In the rows, zero is written as 128.
Points on a tree of curled strands (21 dimensions, forks, no loops):
Sidev: [137  89 120 105 160 129  74  99 113 146 104 131 132 116 131  84  90 127
 118  95  59]
lat: [119 145 113  49 100  91 150  84 156 128 155 126 109 111 133 145 120 120
 107 124 107]
Bor: [ 44  86 151 129 130 122 103 164  84 116 126 137 176 134 209 122  60 144
 150 160 200]
Kilan: [162  94 147 156 135 180 124 112 123  96 134  90 148 109 115 132 142  95
 113 116 130]
peda: [135 147 141  85  98  57 131  84 158 103 143 151  94 157 151 150 140 122
 155 151  91]
rom: [117 163 149 104 144 173 117 183 169 134 138 133 115 138 143 106 103 135
 120 126 176]
vama: [125 118  74 173 133 113  93 134  88 144  79 101 106 110 123 127 153  65
 206  98 154]
roso: [118 145  72  90 151 127 112 111 146 195 129 128 124 114 129 134 123 147
  77  90 116]
duk: [ 49  94 148 122 131 122 106 159  92 124 128 137 171 140 209 121  62 145
 145 154 191]
suvon: [119 142  72 132 159 127 101 136 128 172 107 109 101 122 130 149 139 142
 113  95 141]
vuvo: [150 141 150 162  78 173 119 107 101  88 124  78 154 117 152 129 162 125
 141 141 125]
ledi: [116 157 142 100 128  88 132 199  90 118 137 128 126 167  86 149 112  62
 133 151 115]
Suvu: [192 108 176 143 107 142 157 160 113  93 127  83 120 148 118 116 163 164
  99 101 127]
Leg: [ 83 167 131 179 100 133 150 101 128  98 137 153 142 110 108 169 144  97
 141 182 126]
Vobip: [ 41  81 153 132 128 122 100 165  82 112 125 137 179 131 209 123  59 144
 152 163 204]
vima: [111 137 101  59 147 145 123 123 157 183 145 134 136 124 128 110  99 147
  80  94 137]
vizer: [148 169 127 165 121 127 153 168 139 154 131 124 113 116 100 108 158 136
 164 124 127]
tunol: [149 163 147 158 112  92 107  98 153 108 139 178 122 163 161 155 169 124
 163 171  94]
nezol: [120 138 159  60 158 171 117 188 166 112 147 134 124 137 121 109  62 144
 118 120 207]
Dokor: [132  54 165 126 196 145  63 123 103  89  90 143 111 139 120  90  74 129
 158 135  71]
lop: [146 167 145 162 112 104 110 100 153 106 143 176 128 152 157 158 171 120
 159 173  99]
Muk: [114 142  81  64 128 127 135  91 150 190 147 130 133  99 132 124 114 141
  65  97 109]
vodo: [205  99 155 160 105 132 151 130 119  89 104  78 100 139 101 122 156 177
 105 112 123]
ruge: [148 154 149 126 106  60 112  91 155 105 135 171 102 174 162 151 158 128
 169 162  85]
Misi: [144 112  63 178 124 134 129 150 127 140  90 109 113  87 111 106 169  74
 193  93 148]
Mima: [118 148  71 103 156 127 106 121 142 188 122 123 116 117 128 141 129 146
  87  90 123]
Rarat: [204 101 158 158 104 134 152 135 118  89 106  77 102 142 103 121 157 175
 104 110 123]
zab: [130  63 150 119 186 137  66 115 103 108  94 144 116 131 123  91  75 126
 142 122  63]
Valu: [117 145  72  88 149 127 114 108 147 196 130 130 126 113 130 132 122 146
  75  90 113]
Giv: [151 114 141 152 110 185 114 114 114  98 123  79 157 102 126 139 156 103
 127 140 128]
nitol: [113 165 148 109 128  97 140 175  85 119 134 125 125 166  90 153 127  56
 141 159 117]
ligol: [ 68 112 114  97 124 120 121 123 127 159 138 126 157 142 191 119  86 148
 112 125 143]
bik: [136 172 140 162 110 121 120 100 154 101 151 171 134 135 147 164 169 113
 154 177 109]
bila: [102 178 133 156  99 141 153  97 150  84 163 151 130  99 112 178 155  93
 146 189 132]
Pumop: [ 52  98 145 119 132 122 109 154  98 128 130 136 168 144 209 120  63 146
 142 150 184]
gel: [154 113  85 149 123 140 150 150 107 123 111 154 140 131  83 136 150  97
 141 105 155]
raf: [ 52  98 145 118 132 122 109 154  98 129 130 136 169 144 209 121  64 146
 142 150 184]
luz: [131  57 161 124 194 143  64 121 103  94  91 144 112 137 120  91  74 128
 153 131  68]
sedot: [180 108 183 134 112 145 162 169 112  96 141  94 132 147 127 115 166 157
  98 101 130]
Bori: [ 34 156 114 221 119 104 137 122  91 143 100 173 167 142 101 137 105 105
 132 160 117]
bapu: [134 105 197  99 134 167 179 181 116 113 191 123 167 147 145 107 170 132
 103 119 151]
Lafi: [206  83 142 170 106 116 150 109 123  84  90  87  92 119  99 128 152 183
 108 121 120]
Lod: [131 106 197  97 136 170 180 182 116 114 194 123 169 148 144 106 171 131
 104 122 153]
bupip: [116 164 148 106 144 172 117 183 168 135 138 133 115 139 144 105 104 135
 120 126 175]
faz: [130 171 138 143 125 155 128 178 158 152 129 131 112 126 128 103 141 127
 140 122 144]
tidam: [149 169 125 166 121 123 156 167 136 153 132 124 113 116  97 109 159 138
 165 125 126]
kibid: [114 144  89  55 117 120 143  89 151 169 151 126 126  97 130 133 115 131
  74 104 112]
Zula: [ 43  84 152 130 130 122 101 164  83 114 126 138 177 133 209 122  60 145
 150 161 201]
bubo: [ 66 161 127 200 102 125 147 105 111 114 116 158 153 122 105 159 131 100
 138 175 121]
mik: [148 169 126 165 120 127 153 168 138 154 131 124 113 115  99 108 158 136
 164 124 127]
Paga: [119 168 145 119 138 169 118 182 167 142 134 133 113 135 143 104 117 131
 125 125 164]
sok: [212  67 133 180 106  95 149  96 126  78  75  98  87  98 102 135 149 190
 109 122 112]
Vasi: [157 108  80 158 122 140 146 147 112 123 108 142 130 122  89 129 153  99
 150 104 155]
siba: [111 195 150 140 130 122 172 103 117 117 160 137 109 125 111 175 136  82
 144 175 125]
Kalo: [ 10 144  99 211 147  86 128 143  78 161 126 181 170 142  86 122  89 112
 115 148 124]
novub: [ 97 174 133 163  99 138 152  98 143  88 155 151 134 102 111 175 151  95
 145 187 130]
mosi: [115 160 144 105 127  93 135 188  88 117 135 126 126 167  87 151 120  59
 137 155 116]
Pafi: [115 133 128  49 154 157 119 153 160 151 150 133 133 135 119 107  80 146
  98 101 168]
Sig: [100 128  80  79 129 123 126  98 145 196 141 130 146 111 148 117 112 148
  75 100 113]
Negeb: [124 126 160  44 160 168 115 187 163 110 150 136 128 135 107 109  53 145
 119 112 210]
zeg: [156 169 119 175 126 113 168 162 128 150 136 119 114 116  92 112 164 147
 174 130 122]
demiz: [ 40 157 118 220 114 108 139 117  95 137  99 170 166 140 103 142 111 104
 134 163 117]
sezu: [144 151 148 113 103  56 118  89 155 104 137 165  98 172 159 150 151 127
 166 160  85]
bonaz: [171 147 118 188 147 131 170 135 140 134 137 110 125 139  88 132 175 176
 169 141 119]
nogaf: [113 135 114  54 150 151 121 138 158 168 147 133 134 130 124 108  90 146
  88  97 152]
nurob: [118 167 147 113 141 171 118 183 168 138 136 133 114 137 144 105 111 133
 121 126 170]
sed: [111 173 152 118 130 104 150 152  82 122 135 122 121 163  96 157 133  55
 146 164 118]
Rir: [168 138 121 185 152 141 167 125 147 132 138 105 125 143  87 133 172 172
 160 141 122]
vazoz: [133 146 139  79  97  59 134  84 157 105 144 147  95 152 148 150 138 122
 150 148  93]
Pidop: [116 157 142 100 128  89 133 200  90 118 137 128 127 167  85 149 112  62
 133 151 115]
vufe: [128 119  86  83 131 123 132  97 145 200 132 133 135  97 138 118 118 147
  67  99 101]
Niro: [ 55 102 142 115 131 122 112 151 103 133 132 134 166 146 208 121  66 147
 138 146 177]
folas: [114 139  77  70 135 128 130  92 149 202 143 133 136 104 133 119 114 147
  62  94 107]
pomov: [215  63 131 184 106  87 148  93 127  75  70 100  85  92 103 137 149 192
 109 122 109]
fana: [ 90 171 132 172 100 136 151  99 134  93 146 151 139 106 109 172 148  96
 143 184 128]
mip: [123 132 161  51 159 170 116 189 164 109 147 135 126 136 113 109  55 145
 119 116 212]
putuz: [161 105 191 120 121 151 168 176 114 101 161 107 145 144 137 112 167 148
  99 106 137]
Meb: [144 104 195 108 129 160 174 179 115 108 178 117 158 144 143 109 169 139
 101 113 145]
Nuv: [116 156 152  89 150 174 117 184 169 127 142 133 118 139 139 107  88 140
 117 126 188]
nunom: [129 176 138 160 106 133 130 100 157  94 159 165 135 120 137 169 166 106
 150 182 119]
moviz: [112 195 148 141 125 125 170 102 126 111 165 140 111 118 112 177 138  86
 144 176 126]
bur: [152 110 141 152 114 185 115 114 116  98 124  80 157 102 124 139 154 100
 125 137 128]
nagak: [113 142  81  64 127 126 136  91 150 189 147 130 133 100 131 124 114 141
  65  98 108]
botag: [ 13 147 102 214 143  88 129 140  80 160 121 181 170 143  89 124  91 111
 118 150 123]
gaz: [124 117  74 173 133 112  93 133  88 144  78 100 106 111 123 128 153  65
 205  98 155]
mubo: [157 105  73 167 122 141 142 146 118 124 104 131 122 111  96 120 157  99
 161 101 155]
dudin: [133 174 139 161 108 127 125 101 155  97 155 168 135 127 143 166 168 109
 152 180 114]
Fakep: [146 152 149 119 105  57 115  90 156 105 135 167 100 173 161 150 155 126
 168 161  85]
vimov: [130 175 138 160 107 130 128 100 156  96 158 166 135 123 139 169 167 107
 151 181 117]
kem: [ 55 102 142 116 131 122 112 150 102 133 131 134 166 146 208 120  66 147
 138 147 178]
ketu: [159 110 141 168 148 164 149  99 131 115 143  94 140 131 107 126 146 122
 125 126 127]
timur: [138  89 119 104 160 129  74  99 114 146 105 131 132 115 131  85  90 127
 117  95  59]
gidil: [154 104 193 115 125 155 171 178 114 104 168 112 151 143 139 112 168 143
 100 109 141]
nulu: [152 142 152 163  77 171 119 107 101  88 125  78 153 118 154 127 161 126
 142 139 125]
gude: [157 105  72 168 122 140 141 146 119 126 103 129 121 109  97 120 158  98
 163 101 154]
sinod: [148 128 142 155  93 181 115 112 107  93 122  76 158 107 139 136 161 115
 135 145 127]
Meti: [119 145  71 125 159 127 102 134 132 176 111 112 104 121 129 148 137 144
 106  94 136]
Toku: [151 113 140 152 110 185 114 114 114  98 123  79 158 102 127 139 156 103
 127 139 127]
Baneg: [125 117  74 173 132 112  94 134  90 144  79 101 106 109 123 127 153  65
 206  97 154]
piz: [205  94 151 163 104 127 151 123 120  88  99  80  97 134  99 124 155 179
 106 115 123]
tela: [ 73 115 105  93 123 120 122 117 131 166 140 126 155 136 184 119  92 148
 104 120 135]
Telo: [120 124  92  78 135 133 112  96 156 199 131 132 144 111 136 115 109 149
  79  97  99]
koreb: [119 139  73 140 157 126  99 138 123 168 104 105  98 122 131 149 141 138
 122  97 145]
muz: [215  64 131 183 106  88 148  94 127  75  70 100  85  93 103 137 149 192
 109 122 109]
Mabu: [155 110  82 155 123 140 148 149 109 123 109 147 134 125  86 132 150  99
 146 104 155]
Nipo: [134 147 139  80  97  58 134  84 157 104 144 148  95 153 149 150 139 122
 152 150  92]
buve: [142 169 130 159 120 136 144 171 145 155 129 127 112 118 107 106 154 132
 156 122 131]
zeda: [118 130 139  47 156 161 117 165 162 137 150 133 131 136 115 107  71 145
 105 105 181]
Vimak: [112 136 109  56 149 149 122 131 158 175 146 133 135 127 126 109  94 147
  85  95 145]
Liv: [213  65 132 181 106  92 149  95 126  76  73  98  86  96 103 135 149 191
 110 122 111]
Fes: [118 146  72  91 151 127 111 111 146 194 129 128 124 114 129 134 124 146
  77  90 116]
venip: [157 108  80 159 122 140 146 147 112 123 108 142 130 122  89 128 152 100
 150 104 155]
Nidof: [121 145 118  52  98  84 149  84 156 121 153 129 105 118 135 147 123 119
 115 129 105]
dos: [ 59 106 134 108 129 122 115 142 112 141 134 131 163 149 205 120  71 147
 130 139 166]
terup: [125 115  81 175 139 110  74 117  77 139  83  93  88 126 127 141 141  95
 190 105 164]
Bag: [149 164 147 158 112  92 107  99 153 107 139 178 122 161 161 155 169 124
 163 171  93]
Rap: [162 124 129 179 157 155 164 109 149 127 141  96 130 145  91 129 161 155
 143 136 127]
Bub: [115 133 125  50 153 156 119 150 160 155 149 133 133 133 119 107  82 146
  96 100 165]
Resef: [124 145 126  58  96  74 145  83 157 113 151 134 100 129 139 149 127 119
 128 136 102]
Pebaz: [135 105 197 100 133 166 178 181 116 112 190 122 166 146 144 107 170 134
 103 119 150]
Fela: [125 126 161  45 160 168 115 188 163 109 149 136 127 135 106 108  52 145
 119 113 212]
Gefo: [123 179 136 156 105 138 137  99 157  90 164 160 134 111 131 173 164 101
 149 185 124]
mipog: [160 104 145 162 142 168 140 102 125 108 141  94 144 123 112 128 143 110
 120 121 127]
Kaman: [162 172 115 184 133 105 178 159 121 149 141 115 115 119  91 115 170 155
 180 135 119]
tuse: [118 146 156  70 156 173 117 187 168 117 145 134 121 138 129 109  71 143
 117 123 201]
gigo: [159 107 142 166 146 164 147 100 129 113 143  94 141 129 109 127 145 119
 123 124 127]
Nopa: [136 148 143  88  99  56 130  85 157 103 142 153  94 159 152 150 142 123
 157 152  90]
safu: [134  53 171 127 199 150  63 126 103  81  88 141 109 141 119  89  75 129
 164 139  73]
Tovi: [173  64 116 130 106  99 139  95 140 137  85 127 108  89 115 122 147 161
  88  96  93]
vobab: [126 171 141 135 129 161 123 180 162 150 131 132 112 130 134 103 133 128
 134 123 150]
Naka: [144  95  98  95 124 117 137 102 139 186 118 134 127  90 135 118 126 146
  73 100  94]
Tabo: [149 135 146 158  85 177 117 110 103  90 123  77 156 112 146 133 162 121
 139 144 126]
riv: [114 137  76  73 138 128 126  92 150 208 141 136 138 107 135 116 114 150
  62  93 105]
Tafi: [ 63 159 126 204 104 122 146 107 109 117 112 159 155 124 105 156 129 100
 138 173 119]
Pofo: [106 132  78  76 132 125 126  96 146 200 141 132 143 108 142 117 113 149
  69  97 109]
veniv: [156 109  82 156 122 140 147 148 110 123 109 145 133 124  88 131 151 100
 148 104 155]
Tufi: [206  83 142 169 106 117 150 111 123  85  91  86  92 121  98 128 152 183
 108 121 120]
Gup: [209  74 136 175 107 105 149 102 126  81  83  93  89 108 100 132 150 187
 110 123 116]
zop: [187  61 122 147 102  90 139  90 141 114  73 121  98  89 112 125 150 171
  97 101  95]
rit: [141 106 108  90 137 131  81  95 139 170 113 121 145 111 136  88 105 134
 109  86  71]
Lef: [133 146 138  78  97  59 135  84 158 105 145 146  95 152 148 150 137 122
 150 148  93]
soteg: [136 104 197 101 134 165 177 181 116 111 188 122 164 146 144 107 170 134
 102 118 149]
tiga: [124 118  80 172 141 114  79 122  85 144  85  93  89 125 129 142 141 103
 179 105 163]
mak: [109 188 155 132 137 115 168 117  91 128 146 125 110 146 106 166 135  67
 147 171 121]
Vug: [135  52 174 129 202 152  62 127 103  78  87 140 108 143 118  88  76 130
 168 142  76]
zuk: [130  62 151 121 188 138  65 116 103 106  93 145 115 132 122  91  74 127
 144 123  64]
Lov: [ 41 157 118 220 114 108 139 118  94 137  99 170 166 139 103 142 111 104
 134 163 117]
Seni: [119 140  72 136 157 127 100 137 125 170 106 107 100 121 130 149 140 140
 118  96 143]
kobu: [132  56 162 124 194 143  63 121 103  93  91 144 112 137 120  91  74 128
 154 132  69]
sen: [115 137  76  73 138 129 127  93 150 207 141 135 138 107 135 116 114 150
  62  93 105]
Labu: [155 110  83 153 123 140 149 149 108 123 110 149 136 128  86 133 151  99
 144 105 155]
buzo: [111 172 152 116 130 104 148 156  82 121 134 122 121 163  95 156 133  56
 145 163 117]
lamub: [114 141  80  65 129 127 134  92 150 192 146 130 134 100 132 124 114 142
  65  96 108]
Lefo: [153  81 105 105 118 113 138 102 137 173 108 133 122  88 129 118 133 149
  77  98  92]
tezo: [161 153 169 176  68 165 119  92 105 123 124  87 162 128 155 103 153 102
 143 116 105]
dinum: [148 154 150 131 107  63 111  92 155 106 134 172 104 175 163 151 159 128
 170 164  85]
bere: [125 145 128  60  96  72 145  83 158 111 150 135  99 132 140 149 128 119
 132 138 100]
kezap: [ 63 110 125 103 126 121 118 133 119 150 136 129 159 147 200 120  77 148
 121 132 155]
Fuzal: [141 106 109  91 137 132  81  95 139 170 112 121 145 111 136  88 105 134
 108  87  71]

How do the paths from each line's first point branch along the strands? (one pair of brackets a fork, the group with the point earlier in the line first; the first line done for you):
Bag (Lov Tufi Nuv moviz)	((Lov moviz) (Tufi Nuv))
sinod (nitol raf bubo tezo)	(((nitol bubo) raf) tezo)
Rarat (bur buzo bapu Leg)	((bur (buzo Leg)) bapu)
demiz (mak zab Kalo Lod)	((mak (zab Lod)) Kalo)
Tafi (moviz roso demiz kezap)	((moviz (roso kezap)) demiz)
Lef (Kaman Zula siba Tafi)	((Kaman Zula) (siba Tafi))
Kaman (Rir Pebaz mak Kalo)	(Rir (Pebaz (mak Kalo)))
Baneg (bubo mak Labu kobu)	(((bubo mak) kobu) Labu)
tuse (Bor Leg mipog ledi)	((Bor (Leg ledi)) mipog)
sinod (zop tezo mak demiz)	((zop (mak demiz)) tezo)
Bag (sed terup Fuzal Kalo)	((sed Kalo) (terup Fuzal))
lop (moviz Toku botag kem)	((moviz botag) (Toku kem))
sed (ledi Kalo Pumop koreb)	(ledi (Kalo (Pumop koreb)))
